Look-ups in named tables: a row name and a column name give one cell, copied from the table.

pabavim
|  | dobo | sil | vusati | dib | pup | kibuf | keri |
|---|---|---|---|---|---|---|---|
| sugaka | -4.20 | 5.95 | 5.21 | -4.53 | -3.92 | -2.07 | 1.58 |
| naf | -4.37 | 5.73 | 5.12 | -4.77 | -3.87 | -2.38 | 1.53 |
| gube | -3.61 | 6.50 | 5.55 | -4.11 | -4.07 | -1.19 | 1.65 |
| bol | -4.58 | 5.48 | 4.11 | -5.12 | -3.39 | -2.72 | 1.17 |
| navi | -4.55 | 5.52 | 4.74 | -5.04 | -3.70 | -2.68 | 1.38 |
| meno | -3.90 | 6.23 | 5.33 | -4.29 | -3.98 | -1.67 | 1.64 |
| lobula | -3.19 | 6.76 | 5.98 | -3.99 | -4.13 | -0.53 | 1.84 |

kibuf of gube is -1.19
dobo of lobula is -3.19
vusati of bol is 4.11
vusati of lobula is 5.98
sil of navi is 5.52
pup of navi is -3.70
kibuf of navi is -2.68
sil of gube is 6.50
dobo of naf is -4.37
keri of meno is 1.64
dobo of sugaka is -4.20
keri of gube is 1.65
Which row has the largest dobo? lobula

Table dus
         duropur  sezudeb    dil   sut  negebo   lete
noli       -10.4    -54.7   72.8   7.6    48.7   26.1
kofez       -3.1    -48.5   61.3   6.9    38.1   18.6
vos         -8.9    -48.0   62.4   6.9    40.1   21.6
fonapa       4.9     16.3  -27.1  11.1   -20.8  -36.0
favo         3.9     19.4  -32.6  11.9   -26.1  -46.2
geruta      -4.7    -30.1   39.5   6.3    22.0    2.1
dut         14.5     26.0  -43.4  12.0   -34.7  -53.7
tagokat      9.6      8.5  -18.0  10.5   -13.2  -30.6
sesa        -9.7    -15.9   17.7   7.0     9.5   -1.3

What is the duropur of fonapa in dus?
4.9
What is the sezudeb of kofez in dus?
-48.5
What is the duropur of geruta in dus?
-4.7
What is the sut of tagokat in dus?
10.5
What is the duropur of vos in dus?
-8.9
What is the dil of vos in dus?
62.4
What is the negebo of dut in dus?
-34.7
What is the negebo of geruta in dus?
22.0
What is the lete of kofez in dus?
18.6
What is the negebo of sesa in dus?
9.5
What is the negebo of noli in dus?
48.7
What is the sut of sesa in dus?
7.0
What is the sezudeb of noli in dus?
-54.7
What is the duropur of kofez in dus?
-3.1
What is the duropur of noli in dus?
-10.4
What is the negebo of favo in dus?
-26.1
What is the sezudeb of favo in dus?
19.4
What is the dil of noli in dus?
72.8
What is the dil of kofez in dus?
61.3
What is the dil of tagokat in dus?
-18.0

tib.tsv
	libetu	vak	labepub	nazule	ruv	koz	bugava	doz
bas	-84	-226	454	264	-42	-318	221	475
ged	20	7	73	73	35	7	55	49
noveru	-132	-357	384	309	-64	-367	202	248
faros	-112	-186	511	254	-63	-347	220	616
gevopo	-532	-326	139	226	-269	-465	-15	-30
derivu	-25	65	123	55	0	-27	55	204
fofere	-14	-92	218	156	10	-124	119	196
valave	-344	162	255	16	-184	-228	-10	583
rom	-342	-327	180	242	-171	-381	54	-6
rezino	18	58	58	48	33	28	49	85
donulaz	-480	-144	75	128	-245	-339	-60	29
luf	-34	-1	58	74	6	-18	40	40
roseve	-15	-56	239	135	7	-115	125	276
vor	-259	139	154	20	-133	-144	-17	378

What is the ruv of roseve in tib? 7
What is the vak of rezino in tib? 58
What is the koz of luf in tib? -18
What is the ruv of rom in tib? -171
What is the bugava of luf in tib? 40
What is the vak of faros in tib? -186
What is the koz of donulaz in tib? -339
What is the labepub of luf in tib? 58
What is the bugava of fofere in tib? 119

muko.tsv
	pigupa	gegok	samatag	gup
fovul	111	81	145	126
gemu	83	211	60	185
nub	88	210	63	180
beterek	88	90	125	151
panone	153	121	152	91
lifiva	108	92	135	132
kefug	115	102	133	126
mig	135	169	115	121
lofanur	81	242	43	195
ninile	107	145	105	144
puvibe	150	102	157	89
nosip	119	185	93	142
rezofa	135	169	115	121
tuk	89	115	113	155

lofanur, pigupa: 81
lofanur, gup: 195
nosip, pigupa: 119
gemu, samatag: 60
rezofa, samatag: 115
kefug, samatag: 133
panone, samatag: 152
puvibe, gup: 89
kefug, gup: 126
nub, pigupa: 88
mig, gup: 121
nosip, gup: 142
fovul, gup: 126
lifiva, pigupa: 108
fovul, gegok: 81
rezofa, pigupa: 135
mig, pigupa: 135
tuk, gegok: 115
fovul, pigupa: 111

mon:
         zon  sof  vobe  rep  sos  nopuban
fumeti   431  915   453  632  852      247
gib      306  528   316  876  395      710
tefe     418  931   450  658  825      247
voma     931  367   923  210  513      632
mifa     567  575   551  566  565      546
radure   391  947   406  677  774      299
vozopir  393  937   452  682  800      258
dazeki   476  491   439  724  364      721
fir      960  373   962  175  519      632
div      446  969   462  618  838      211
vuk      251  555   239  975  425      682

voma, sos: 513
div, sof: 969
radure, zon: 391
vuk, sos: 425
fir, nopuban: 632
radure, sof: 947
vozopir, sof: 937
dazeki, rep: 724
tefe, sof: 931
dazeki, zon: 476
tefe, zon: 418
div, rep: 618
div, zon: 446
vozopir, sos: 800
Row with the largest vobe: fir

